128 stands for zero in the data rows.
Two rows play each game, the first against the second. How much does the first row win by? 15 is about a draw, 30 a big win and 0 a big loss. Wins can go round in a circle: one row can beat a second, the second a third and the third the first. Each row has two weighted sums of its numbers, A and B, taken from their middle values. A row wins by its A times the other's B, less its B times the other's A.
[109 145 152 123 118 183  97  59 115  65 170 154 186 126 132 123 100 126
 101  88 140]
[142 127 123  98 134 130 138 159 136 127 146 151 123 134 125 104 118 117
 114 119 109] -> 16
[134 143 138  71 109 119  94 107 113 101 128 149 156 120 119 122  99 100
 131 130 126]
[183 118 136  88 124  89 140 159  96 180  86 137  62  89 106 112 118 102
 116 196 133] -> 20
[100  98 136 143 155 140 113 126 115 131 144 106 120 139 152 147 122 101
 167 134  92]
[148 105 129 115 138  91  72 145 134 139 118 158 119 115 118 129 126 111
 107 137 109] -> 18
[163 135 133 113 132  89 111 137 109 141  94 134 122 120 113 127 133 130
 131 155 111]
[105 120 106 136 169 183 127  85  88  89 166 122 155 115 121 118 121 109
 151  80  81] -> 16
[178 135 139  80 122  86 113 157 116 149  83 190  96 114 122 125 111  83
 106 194 118]
[181 140 140 119 136  89 103 137 111 140 115 137  95 123 138 134 100 103
 139 165 136] -> 17
[101 125 114 109 128 137 144 125 104 118 117  69 135 133 132 120  99 118
 170 116 114]
[ 62 119 191  89  80 142 183 107  64  77 145 141 163 127 145 135  98 133
  87  91 108] -> 14
[ 75 134 111 119 133 160 133  79 129  86 171 158 186 118 142 127 133 128
 150 103 143]
[190 139 136  95 127  81 133 181 112 162  74 121  62 112 113 117 128  95
 108 171  97] -> 17
[155 130 140 144 156 109 121 175 107 146  69 120  94 129 142 143 136 140
 154 145 109]
[ 95 135 144 146 166 182 152 113 115  92 138  96 138  91 109 132 125 119
 154  89 102] -> 16
[158 143 165 111 127 113 142 170 138 137  97 124  94 117 134 122 119 121
 134 172 124]
[ 90 111 107 162 185 185 124  86 119  99 174  86 194 143 122 127 123  98
 176  94 124] -> 8
[169 145  53 176  67  98 104 112 216 127 134 128 105 142 153 118 177 196
  64 146 179]
[136 139 138  98 120 117  92  93 112 116 131 144 164 142 120 108  96  89
 117 110 114] -> 11
[107 133 138  89 110 124 128 106  99 115 137 147 158 131 134 152 126  89
 108 119 103]
[165 142 127  94 123  96 130 159 113 131 109 137 111 114 119 143 146 127
 133 175 122] -> 17
[123 134 124  77 124 142 119 123 117 118 165 161 133 110 126 117 111 102
 136 141 105]
[136 127 134  98 156 107 121 117 109 135 143 143 135 176 148 143 127  96
 147 152  89] -> 14
[159 124 116 100 135 107 131 140 113 134  74 110  95 107 127 126 116 126
 139 164 122]
[183 150 121 141 177 115 117 179 112 151  69 102  66  94 111 127 105  91
 150 150 114] -> 15
[ 91 145 160 112  79 185 127  92 119  80 158 159 201 113 124 148 121 180
  57  84 113]
[130 137 130 130 128 139 137 101 113  78 154 140 155 101 114 137 157 117
 130 105 188] -> 18
[147 126 130  96 125 120 127 149 129 126 131 148 141 125 131 126  91  96
 134 158 142]
[106 100 145 143 160 148 101 120 115 127 127 104 135 123 131 119  79  92
 163 135 120] -> 15
[192 158  74 174  83 102 125 121 204 152 157 151 115 159 130  97 181 154
  57 132 202]
[179 122 112  83 128  73 127 169 108 170  73 123  62 115 135 120 117 105
 119 184 113] -> 12
[ 83 118 100 142  98 159 100  83 153  80 171 158 189 149 123 112 156 175
 108 110 136]
[ 99  99 178  86  53  67 144 128  49 141 108 173 120  87 106 137 157 226
  71  99 117] -> 22
[150 138 126 112 149 105 105 165 120 146  48 107  94 101 106 121  99 110
 151 160 117]
[ 95 100 135 152 158 149 127 128 120 126 121  87 134 125 130 133 135 125
 158  89 107] -> 15
[140 121 106  75 107 107 126 118 108 123 126 141 111  82 104 116 113 120
 129 135 116]
[167 110 129  88 121  74 115 174 127 168  80 148  80 101 112 132 152 133
 120 194 122] -> 13
[138 143 127 166 178 139 129 175 100 171  88  60  93 134 127 123 119 129
 189 114 132]
[159 132 122  78 115  99 115 143 125 148 124 166 123 137 120 105 104 112
 133 152  98] -> 20
[ 92  95 125  97  70 128 127 126 153 116 146 151 156 121 132 137 122 179
  81 104 110]
[123 128 137 104 133 140 144 135 128 123 134 156 133 132 139 129  78  77
 115 128 110] -> 20
[119 124 124  75 117 117 118 119 113 117  98 123 139 138 126 129 137 135
 128 127 107]
[151 162 135 172 189 134 115 173 117 163  69  99 111 143 142 135 132 118
 169 116 121] -> 15
[172 127 137 133 141 111 132 138  98 143 126 140  95 123 146 148 146 136
 120 127 118]
[160 147 133 103 133  89 122 141  95 128 118 149 104 123 127 119 109 120
 141 149  94] -> 14
[160 144 145  92 122 111 127 139 123 153 120 130  95 129 142 142 125 105
 130 159 107]
[ 79 126 160  91 107 134 115  85  96  78 135 137 147 115 133 156 148 121
 144 129  99] -> 17
[215 155 147 117 128  52 124 183 121 166  60 124  91 131 128 121 109 110
 122 192 143]
[111 124  81 127  63 117 145 117 202 122 157 149 142 186 137 125 144 180
  85 124 187] -> 19
[ 89 137 185  91  58 159 159  87  83  96 137 137 168 121 113 100  77 162
  66  75  86]
[108  95 127 148 159 132 108 136 136 142 141 120 135 108 108 113 130 116
 147 137 129] -> 18
[180 138 142 109 133  85 126 162 110 181  98 159 107 119  94 101 111 117
 148 209  98]
[ 78  95 117 116 148 179 141 113 123  90 143 136 157 112 117 130 135 134
 136  97  93] -> 12
[ 82 116 105 207 174 156 131 115 163 103 153 107 122 109 116 115 171 110
 148 102 140]
[150 119 118 111 154 113 118 162  88 162  91 121  76  84 121 135 105 112
 153 144 108] -> 23
[102 124 152 115 140 151 102  89 133 106 125 143 164 117 111 119 112 113
 135 127 124]
[150 141 144  85 131 129 145 154 129 163 127 138 106 118 114 124 145 136
 134 166 117] -> 25
[118 123 126 144 171 136 131 156 129 139  84  95 132 128 147 126  91  94
 169 132 115]
[166 113 132  92 125  91 146 179 113 176  95 143  84 140 143 131 103 123
 128 158  90] -> 17
[ 98 122 118 155  85 139 145 104 181 105 170 171 137 174 140 106 117 156
  96 121 176]
[152 125 133 155 155 103 110 167 120 185  89  92  76  94 112 130 121 104
 151 135 143] -> 18
[127 151 157  74 136  88  86 119 126 139 131 156 154 162 127 141 114  83
 137 135  67]
[ 98 112  63 164  93 166 123  71 166  94 194 162 175 129 118 112 179 187
  86  95 188] -> 12
[127 139 143 122 150 130 106 141 140 153 102  99  99 104 127 142 122 104
 157 155 107]
[184 125  96 137  76  28 136 162 171 202 120 145  84 158 140 147 146 169
  79 177 105] -> 12
[121 126 170 103  73 132 167 117  64 106 157 139 170 158 140 138 115 166
  79  98 138]
[168 111 135 114 140  70 115 174 137 177  68 152  85 124 152 143 121 113
 124 188 123] -> 15
[162 118 127 138 144 123 121 143 122 151 132 128 113 143 155 140 116 110
 163 157 149]
[117 144  90 167 146 161 131  90 149  85 156 144 129  96 113 121 188 131
 134 108 161] -> 19
[ 94 113 191 129 133 129 202 150 106 133 134 148 128 209 131 127  49  97
 120  94 109]
[ 83 115 166 132  82 159 191 114 107 120 170 146 163 128 130 138 173 190
  88  90 152] -> 5
[170 116 135 108 168  53 122 154  87 192 106 147  92 160 101 118 124  78
 127 175  66]
[145 139 138  95 125  98 139 176 140 142 119 163 112  96 115 139 141 130
 117 143 115] -> 15
[185 119 143  96 132  89 137 178 101 157  56 118  76 117 144 150 121 118
 126 165 111]
[123 134 136  89  67 150 127  98 106  91 168 131 165 120 123 126 119 172
  68  86 142] -> 17
[104 120 143 170 153 129 132 140 140 113 126  87 131  98 117 114  98  97
 169 117 115]
[156 134 129 166 186 137 122 173 108 168  77  81  75  83  98 115 112 123
 171 141 136] -> 19
[189 146 147 105 130  70 125 183 131 173  71 134  91 129 121 133 151 135
 134 189 107]
[173 154 147 135 156  85  92 161 118 168  77 117  70  96 132 154 145 142
 175 166 127] -> 18
[ 50 119 138 135 125 192  95  60 125  67 203 183 218 139 135 111 127 168
 108  88 113]
[195 137 135 107 145  81  99 179 143 178  94 159  85 129 135 121 123 113
 124 212 140] -> 22
[ 86 127 136 179 183 154 118 160 152 150  97  55 125 126 107 125 138 134
 198  97  98]
[104 124 150 166 168 127 109 165 126 189  85  69  77 111 141 142 113 126
 178 109  98] -> 14
[ 96 126 104 140  84 163 133 101 158  92 173 148 153 100 114 122 150 172
  93  92 135]
[182 121 152 104 121  74 129 172 121 172  64 145 120 147 139 141 126 104
 122 194 127] -> 17
[132 133 157 148 155 138 112 118 130 150 137  89 107 115 140 146 126 117
 150 104 117]
[120 148 156 106 124 141 114  94  97  93 152 158 183 127 121 137 135 116
 128 102 121] -> 15
[120 115 129 130 149 150 120 112 127 101 136 117 150 125 138 119 102 118
 163 125 147]
[101 103 102  99 153 168 107  89 116 109 166 121 157 110 106 102  98  90
 135  99 138] -> 16
[107 120 127  94 137 163 129 116 130 106 144 159 174 128 104 127 146 118
 137 126 115]
[153 118 123 129 166 129 122 173 111 148  65 112  95 117 126 135 121 100
 149 174 123] -> 17
[141 153 110 163 130 125 111 106 175 119 179 161 162 129 139 140 161  98
 128 131 208]
[124 120 121 167 161 111 120 176 113 175  97  79  75 117 141 151 133 116
 181 119  97] -> 13
[155 129 119  96 137 103 123 150 109 146 127 156 121 150 157 157 136  98
 104 134 109]
[141 130 137 148 160 122 124 165  88 164  96 116  83  97 124 155 132 109
 155 122 119] -> 13
[159 125 114 118 154 113 135 161  92 139 126 115  98 118 142 134 106 108
 145 133 141]
[125 111 105  85 138 143 129 128 107 112 112 147 130 128 141 114 118 118
 110 111  95] -> 15
[ 85 131 166 115  90 137 146 113 139 106 146 164 167 155 129 138  76 166
 102 116 113]
[138 124 125 135 152 145 124 120 123 109 131 102 121 108 109 100 108 103
 147 115 134] -> 13
[159 141 137 105 134  89 102 155 134 154 114 147 110 112 129 125  87  91
 133 152  93]
[130  89 109  75 114 136 123 135 140 133 140 153 131 120 121 126  98 102
 137 136 113] -> 16
[125 132 123  84  81 119 111 111 143 136 160 137 134 154 126 151 119 156
  87 130  64]
[127 103 124 133 150 113 120 150 113 154 122  96 105 119 128 122 105 121
 154 122 112] -> 15
[185 130 152 119 133  63 120 171 107 168  77 143  86 111 130 138 121 118
 127 154  90]
[162 135 122 105  90 108 112 131 161 125 118 140 121 143 127  82 121 167
 118 136 168] -> 15
[122 125 141 170 165 152 155 163 123 137  97  72 114 119 103 116 139 130
 170 130 113]
[177 141 158  88 124  76 126 182 112 166  81 133  95 131 108 122  88  82
 139 192 103] -> 12
[141 114 144 153 149  90  97 160 145 214 116 120  74 116 134 141 111  99
 150 150  99]
[155 121 116 163 163 107 103 157 112 178  98  71  43  93 128 140 120 117
 180 144 120] -> 16
[102  97 100 137  69 172 113  85 139  74 149 132 152  99 115 115 122 187
  74  91 154]
[142 131 142 130 142 134 160 160 111 135 152 133 137 119 125 122 120 127
 154 133 149] -> 25
[139 139  94 132  82 138 114 104 157 122 145 132 129 120 141 127 141 187
  77 127 155]
[ 86 121 128 145 103 148 160  93 113  87 160 139 160 114 124 145 188 177
 128  90 132] -> 16
[ 91 140 130 143 147 175 157  90 138 106 151  72 142  81 123 142 163 158
 153  81 152]
[106 112 137 154 152 105  93 129 116 109 115 108 136 137 149 157 114  88
 148 125  99] -> 7
[131 101  38 167  75 104  98  96 170 105 141 141 154 136 132 128 173 204
  95 139 195]
[138 157 132  76 146 117 114 114 123 136 157 138 144 148 110 138 142  94
 135 132  84] -> 6
[127 110 121  91  63 117 139 130 118 110 126 131 149 123 100 117 137 175
  74 124 119]
[100 130 138 146  99 126 171 121 116 122 130  90 116 172 132 138 129 180
 107  80 139] -> 15
[120 107 106 162 187 139 141 192 121 188  97  60  87 138 120 138 159 122
 165 130 137]
[140 129 139 153 158 116 138 181 131 181  84 108 100 113 118 128 113 113
 172 142 125] -> 9
[100 127 141 200 199 197 115  97 110  88 135  58 149 120 122 109 118 123
 173  64 103]
[139 110 134 126 150 118 132 169 126 168  52 121 105 119 143 150 132 102
 136 150 106] -> 14
[101 129 144 162 177 156 111 115 107 119 126  62 125 123 145 135  93 101
 176  95 107]
[167 127 123  75 110  92 117 133  80 124 111 141 104 112 117 127 127 115
 140 176 133] -> 14
[159 143 139 159 156  93 105 181 113 144  50  58  62  99 113 126 114 116
 173 126 116]
[106 115 143 163 158 140  97 105 115  98 105  95 131 131 158 120  86 106
 176 126 118] -> 16
[127 149 157 107 123 143 145 122 127 112 131 141 159 155 125 109  95  85
 121 131 127]
[ 93 120 151 165 117 153 172 104 113 107 153 142 132 109 130 120 158 149
 103  96 150] -> 13
[155 125 122  99 124  88 132 160 117 145 103 121 101 124 148 132 120 119
 126 170 129]
[119 124 127 144 163 143 100  94 129 135 132 100 146 115 145 143 113 126
 158  94 103] -> 17
[ 98 109 130  90 115 135 147 145 139  99 135 147 159 124 137 144 128 107
 122 115 107]
[109 118 146 163 162 133 144 147 103 148 112  86  92 108 122 122 112 106
 156 122 119] -> 15
[ 75 137 143  77 100 182 115  80 103  78 185 150 170 129 151 139 127 145
  82  61  90]
[150 116 129 109 115  84 122 121 102 150 103 132 103 108 106 106 114 102
 112 153 127] -> 17
[ 62 134 146 157 104 188 190  62  85  33 204 182 212 167 137 127 147 130
  79  40 174]
[109 126 128 126 148 123 110 140 119 151 124  90 112 120 114 116  98 101
 176 140 115] -> 17
[136 108 127 123 157 101 108 195 146 164  85 123  78 121 150 140 119 124
 164 147  89]
[127 140 137  90 130 150 120 116 108 105 139 147 131 119 123 109 122 122
 128 123 107] -> 11
[ 97 149 120  80  98 164 120  86 123  73 166 155 197 138 134 111  87 137
 128 127 130]
[149 128 149 111 118  81 104 120  90 157 131 140 112 124 127 114 124 134
 121 162 130] -> 23
[137 144 151 128 147 166 141 137 131 123 151 107 129 108 126 136 124 113
 151 120 127]
[ 72 137 175 157 132 165 165  64 126  64 158 140 165 189 122  74  81 101
 100  81 153] -> 14
[167 129 127  93 131  95  96 147 135 153 113 140 109 111 119 142 116  87
 113 155 123]
[ 82 111 118  89 134 153 103  93  98  82 165 146 152 102 114 106 113 116
 123 106 115] -> 15
[137 149 116 101 152 137 102  94  97 117 139 133 142 120 133 119 108 126
 132 115 109]
[114 111 102  95 129 154 126  96 113 104 169 174 156 121 127 136 123 117
 136 123 118] -> 13
[132 147 115 125 160 153 132 119 129 119 144 106 138 120 126 143 122 102
 155 113 115]
[134 151 121 140 173 125 132 186 102 155  81  88  83 142 167 153 122 114
 167 148 113] -> 15
[104 112 108  89  86 154 134 111  99  83 151 131 163 114 104 130 145 165
  76 101 100]
[ 76 139 134 119 122 167 185 115 121  94 170 144 189 203 162 132 124  87
  93  64  75] -> 14
[158 142 132 128 157 129 128 161 154 164 111 122 114 112 124 112 133 138
 151 143 140]
[147 100 150 157 145 100 132 189 145 179  68 102  83  97 104 123 135 121
 153 147 109] -> 17
[101  98  31 181 120 103 202 102 194 130 154 138 120 202 134 129 212 113
 131  86 199]
[150 104  90 173 136 103 121 122 212 181 121 126 102 149  99  53 153 118
 127 156 196] -> 3
[143 142 148 105 101 120 111 130  99 127 142 143 123 111 121 112 103 158
  95 137 117]
[178 127 116  87 138  83 113 170 111 173  63 109  83 124 125 129 116 110
 140 187  86] -> 14
[102 113 131 113 128 151 105  80 120 106 167 149 146 133 138 123 107  93
 116 109 127]
[125 135 148  87 111 102 102 121 118 126 127 145 132 122 134 137 110 101
 125 140 105] -> 15
[103 139  72 180 129 170 181  61 180 121 177 137 138 172 149 149 186  94
 108  78 185]
[145 123 140  99 119  97 115 124 125 168 122 146 101 117 119 106  96  79
 115 158 105] -> 14
[ 62 120 151 150  85 151 140  80 138  91 158 155 173 117 147 164 168 159
  89  84 135]
[143 139 143 104 130 127 130 121 103 124 132 160 132 110 137 151 147 125
 120 132 120] -> 21
[106 134  49 195 107 149 157  94 180  85 177 172 159 110 125 136 212 184
  97  91 181]
[179 143 154  97 112  63 119 183 131 159  64 141  90 103 115 135 109 108
 132 187 112] -> 14
[155 115 119 134 141  88 109 173 123 159  75 109  84 118 119 123 103 110
 149 145 113]
[ 85 147  96 165  92 193 152  69 168  64 149 135 181 166 101 117 162 185
  78  80 152] -> 17
[129 109 115 137 153 111 102 134 111 134 114 128 110 117 134 135 117  97
 148 137 104]
[101 143 147  83 111 161 114  81 123 107 177 130 159 122 120 102 109 119
 119  86 123] -> 16
[105 113 130 138  81 149 141  97 108 102 148 143 164 128 130 130 151 178
  74 118 171]
[112 138 112 132 118 127 114 109 170 105 159 170 149 109 126 129 159 132
 133 100 138] -> 6
[118 155 141 182 191 159 106 141 126 139 120  68 108 131 136 125 123 128
 192 114 116]
[ 83 113 113 168 147 129 108  98 154 140 148  99 110 104 102 123 155 104
 156 133 126] -> 18
[ 96 103 127 167 172 140 124 136 122 126 130  99 139 135 143 129 105 124
 182 131 122]
[125 145 140 125 164 180 155 132 111 120 128  80 104 110 123 146 127 119
 174 135 107] -> 15
[143 139 146 118 140 132 142 160 122 146 110 109 113 135 139 121  88  89
 152 142 127]
[104 137  55 158 118 149 104  77 188 101 169  83 144 136 118 125 164 137
  95  93 186] -> 16
[149 117 144 112 130 108 119 137 126 155 111 149 114 117 128 136 134 149
 148 163 120]
[141 143 141 100 130 109 134 148 106 140 118 184 141 109 107 119 121  97
 123 172 102] -> 15
[ 97 144 138 143 163 165 104  81 116  93 149  88 139  90 118 129 106  95
 168 110 118]
[149 130 129  80 110  85 106 139 115 123  98 155 108 111 145 162 148 133
 136 152 104] -> 12
[ 73 130 104 133 111 156 145  59 129  69 171 135 164 131 119 121 176 109
 124  72 173]
[119 133 136  80 121  97  84 122 136 146 144 152 126 128 149 151 141 135
 146 166 121] -> 15
[123 146 133 158 175 145 116 133 145 133 145  99 141 117 152 160 162 128
 162 104 118]
[114 125 123 107 150 160 104  95 124  84 158 155 165 146 141 136 136 110
 134  96 122] -> 15
[116 128 137 122 145 132  94 127 124 100 124 130 135 122 147 135 117 113
 143 124 120]
[146 146 150  81 115  79 106 164 149 150 104 147 119 129 148 148 136 131
 145 161 103] -> 14
[137 150 135 109 149 146 128 132 112 123 123 114 131 134 153 136 141 129
 157 132 116]
[ 98 127 136 130 145 156 131 102 124 104 173 125 160  92 100 119 106 104
 150 102 131] -> 11
[147 149  89 113 111 121 142  98 170 119 164 182 152 180 148 109 110 100
 117 115 198]
[ 87  99 154 108 106 128 165 140 120  95 145 133 129 108 107 118 154 143
 135 130 129] -> 17
[161 141 144  93 117 112 151 157 131 155 109 130  99 101 118 129 113 124
 133 142 107]
[112 125 154 109 120 129 135 131 133 148 141 154 133 119 157 154 107 100
 134 150  95] -> 15
[153 118 113  71 110  82 127 155 145 166 102 151 129 124 136 139  95  97
 129 151 103]
[ 92  98  13 212 105 162 129  87 238  92 172  85 148 141 125 110 216 163
 114 101 222] -> 3
[115 119 123  89 110 116 117  98  91 107 132 154 151 134 134 134 134  93
 111 130 116]
[151 138 149 103 134 126 123 142  91 117 114 157 119 141 137 131 136 103
 111 163 109] -> 20
[127 144 153  86  70 131 113 113 128 127 140 131 146 131 128 140 125 172
  82 121 107]
[ 87 120 153 115  70 164 176 103  75 122 138 117 152 147 108  86 133 218
  93 122 169] -> 25
[ 90 104 127 122 153 145 108 111 119 125 144 118 138 110 134 143 107 114
 182 133 108]
[120 143 151 178 174 162 122 124 120 144 136  41 121 133 139 143 127 109
 175 124 133] -> 16
[151 115 116  70 129 114 109 134  97 119 105 154 106 114 104 104 113 109
 137 164 114]
[145 112 109  76 129  99  89 141 130 133  96 152 106 114 148 112  99 111
 120 168 124] -> 16
[105 118 128 149 170 178 145 154 150 108 144  98 138 126 127 122 133 129
 160  86 112]
[144 128  64 180  69 134 104 102 182  84 157 167 156 138 133 103 186 199
  69 131 218] -> 21
[125 102 137 115 120 114 125 139 136 128 125 159 142 131 143 143 121 110
 127 133 118]
[129 130 130 121 146 125 105 117  96 110 110  94 125 136 159 129 126 142
 163 115 114] -> 14
[176 141 143 125 146  95 122 179 122 177  63  91  94 112 110 127 135 116
 143 163 140]
[142 127 167 152 147 107 142 185 125 185 104 136  81  88 106 116 105 112
 158 168 122] -> 13
[121 148 164 180 168 165 143 147 120 136 116 109 127 123 109 114 127 121
 181 128 127]
[103 133 176 102 102 180 181 120  76 103 168 173 152 117 135 133 136 191
  87 110 128] -> 5
[ 88 125  72 187 109 170 187 116 224  97 148  65 159 191 136 136 184 186
 138  88 182]
[119 152 115 139 113 108  97 105 156  91 139 148 161 115 123 151 175 108
 145 141 137] -> 19
[159 129 136 104 126 114 135 132  94 144 105  97  86 118 114 133 136 128
 124 115  82]
[152 148 155 173 173 153 123 139 108 124 110 114 119 131 145 127 103 101
 162 113 122] -> 13
[172 166 137  67 125 106 119 139 105 139 116 148  94 108 140 148 125 117
 143 165 117]
[ 99 144 107 153 102 174 138  97 170  70 167 135 175 152 133 103 156 159
 111  72 169] -> 15
[118 105 121 142 167 186 118 105 125  97 144  80 134 122 119 134 114 116
 163 114 138]
[149 115 133 120 148  96 127 191 121 183 105 119  67  95 116 121 133 152
 163 158 126] -> 15
[117 151 119 180 109 136 173 103 152 118 131  69 169 165 131 121 186 179
 128  93 186]
[106 149  78 168 120 143 100  68 203 101 179 149 162 169 123  62 166 111
 143 127 206] -> 24
[184 119 139 116 117  88 161 172 132 188  76 112  83 201 150 130  72 149
 102 148 112]
[ 97 110 143 115 106 160 108  96 124  83 144 129 159 116 103 104 106 160
 127 119 126] -> 15
[134 119 130 147 187 131 114 158 136 185 145 109 125 164 143 130 105  89
 175 141 120]
[143 138 152  77 109 105 132 154 129 139 110 152 121 126 130 150 130 115
 138 166 113] -> 14
[111 102  69 160 128 151 133  95 169 145 151 100 126 114 116 115 175 151
 133 123 175]
[126 154 142 145 162 161 119 117 118 120 129  83 131 144 137 129 118 103
 157  94 104] -> 13
[105 126  70 181 120 143 171  95 203 132 169 136 125 110 155 148 206 126
 130  97 190]
[ 76 135 162 141 104 147 170  93  67  87 181 107 165 198 133 111  78 139
  82  68 115] -> 12
[162 122 136 118 128 105 139 153 136 151  99 140 123 136 128  98 100 125
 133 167 126]
[198 109 128 113 132  70 130 179 125 196 103 127  63 128 132 105  88 108
 126 173 121] -> 21
[109 133 148  92 125 147 114 116 125 103 162 155 144 110 129 122 110 103
 115 130 134]
[153 103  59 169  96  92 124 118 189 122 150 178 127 161 152 124 173 129
 109 155 185] -> 11
[ 92 133 159 171 167 140 112 131 138 127 144  84 137 118 114 140 168 148
 177 100 100]
[143 107 108 123 159 124 126 150 120 139  96 108 114 103 110 121 104  90
 139 130 122] -> 15
[139 145 118  72 147 179 122 123 135 110 128 126 121 109 129 122  94  87
 121 123 117]
[118 120 142 121 135 144 137 139 137 129 126  97 114  98  99 113 112 118
 153 120 118] -> 14
[124 163 178 153 139 133 169 155 122 124  98 115 103 170 129 147 105 132
 121 127 108]
[105 129 151 100 117 107 118 119 107 137 128 133 130 125 150 151 126 122
 135 131  82] -> 15
[116 129 134 120 145 157 150 164 153 135 128  99 137 129 125 131 109 111
 163 140 105]
[159 143 169 120 126 100 102 124 119 149  89 132 116 116 125 111 102 119
 129 154 120] -> 14
[128 146 123 104 143 132 111 130 129 136 133 115 135 131 138 137 120  99
 154 120  95]
[141 126 131 149 170 131 101 126 126 159  94 106 131 131 133 140 131 110
 137 153 153] -> 12
[130 114 119  95 135 124 163 116  90  93 134 161 147 176 116 100  72 135
 122 138 109]
[118 140 129 141 159 127 109 121 112 160 127 102 103 103 132 122  83 114
 181 122 101] -> 10
[ 96 122  41 181 147 133  78  74 236 112 178 140 167 107 115 123 191 112
 159 116 209]
[ 86 108 149  74  77 136 194 114  58 111 144 154 132 124 151 161 148 179
 104  93  92] -> 23
[150 133 163 154 150 115 142 181 110 157  59  94  75 111 132 139 140 141
 170 160 100]
[ 98 133 125 160 189 190 113  92 106  87 135  78 151 108 124 141 139 149
 194 106 129] -> 15
[ 65 143 133 121 114 188 123  54 107  57 196 112 176  99 128 123 117 153
 118  33  89]
[ 78  84 141 120 120 121 129 129 116 115 140 140 144 123 132 137 140 114
 111 126 108] -> 13
[101 109 119 148 180 190 134 121 117 118 111  83 146 111 130 154 125 108
 184 125 132]
[103 134 120 221 195 161 135 123 152 127 141  70 139 143 130 121 144 111
 190 104 156] -> 20
[ 68 113 161 127  64 155 170  93 107  87 147 120 168 129 153 140 167 211
  88  73 144]
[149  98 127 118 141 115 126 150 115 155 128 156 110  99 127 159 140 130
 134 144 109] -> 13
[123 122 119 138 176 154  94 120 147 139 124  89 130 131 153 147 115 102
 166 101 121]
[125 131 127 107 142 162 132 109 108 105 155 151 131 113 128 141 142 127
 118 115 114] -> 15
[ 79 115 119 147  96 152 113 107 153  92 163 135 175 128 114 144 203 169
  66  83 137]
[133 143 112 142  87 145 188 112 135 118 130 123 126 185 121 129  76 196
  65 126 164] -> 20
[107 152 115 165 148 177 122  94 162 101 162 111 160 128 134 126 135 133
 110  88 156]
[115 102 125 118 130 132 123 114 106  96 147 155 144 134 139 138 108  96
 129 140 127] -> 14
[154 138 129 148 167 126 115 152 147 155 118 126 114 134 145 134 113 115
 156 152 126]
[122 129  80 160  89 139 102  95 193 119 147 136 126 115 147 126 147 170
  83 124 164] -> 19
[145 150  91 159  76 130 126 108 173 136 165 157 141 142 144 133 184 205
  59 130 179]
[120 126 114 118 162 148 123 103  87 122 119 110 145 105 111 139  96 101
 153 121 123] -> 26
[107 127 147 162 156 136 138 148 127 134 134  85 134 132 124 122 100 110
 181 124 113]
[101 114  86 128  51 157 177 109 156 101 148 132 157 201 155 148 122 201
  55 120 163] -> 16
[ 85 111 135 136 134 145 135 121 154 120 141 104 148 111 113 114 130 136
 142  82  94]
[121 129  41 233 112 145 129  88 221  95 162 111 146 162 121  98 233 168
  91  82 209] -> 7
[122 103  52 174  96 141 105  99 202 123 177 144 156 176 158  97 185 176
  96 136 208]
[100 126 126 118 144 131 137 152 116 142  93  73 107 138 148 118 104 119
 168 127 112] -> 13
[127 111  55 173  75 124 112  97 218 136 176 158 136 123 136 142 185 139
  78 130 195]
[130 127 123  83 116 121 106 115 119 133 146 164 149 142 112 101  97 100
 135 161 116] -> 13
[128 128 158 148 157 108 103 131  87 137 102 109 119 120 132 140 136 124
 160 144 109]
[138 106  56 136  61 128 146 109 177 125 131 128 132 131 122 126 174 190
  79 112 152] -> 18
[152 119 113  96 151 149 125 137 123 117 122 151 130 119 124  96 101 134
 138 140 124]
[146 140  89 182 113 103 147 120 191 143 161 152 112 199 160 159 189 128
  99 134 169] -> 20
[119 131 132 140 145  86  98 128  94 111 122  96 106 111 133 128 111 103
 150 127 122]
[185 104 134 128 143  91 139 189 141 151  83 144  62 126 142 127 136 151
 141 162 107] -> 6
[142 124 126  88 135 139 116 129 123 127 136 134 113 117 125 136 111  97
 119 115 103]
[ 81 120  62 175  85 192 154  88 187  70 183 150 185 130 119  94 174 175
  91  78 177] -> 17
[182 113 138 123 119  44 119 176 127 183  87 141  59  89 116 101 104 126
 133 199 128]
[139 129 139 144 148 126 127 149 135 154 133 135 114 103  96 110 128 121
 148 117  96] -> 12
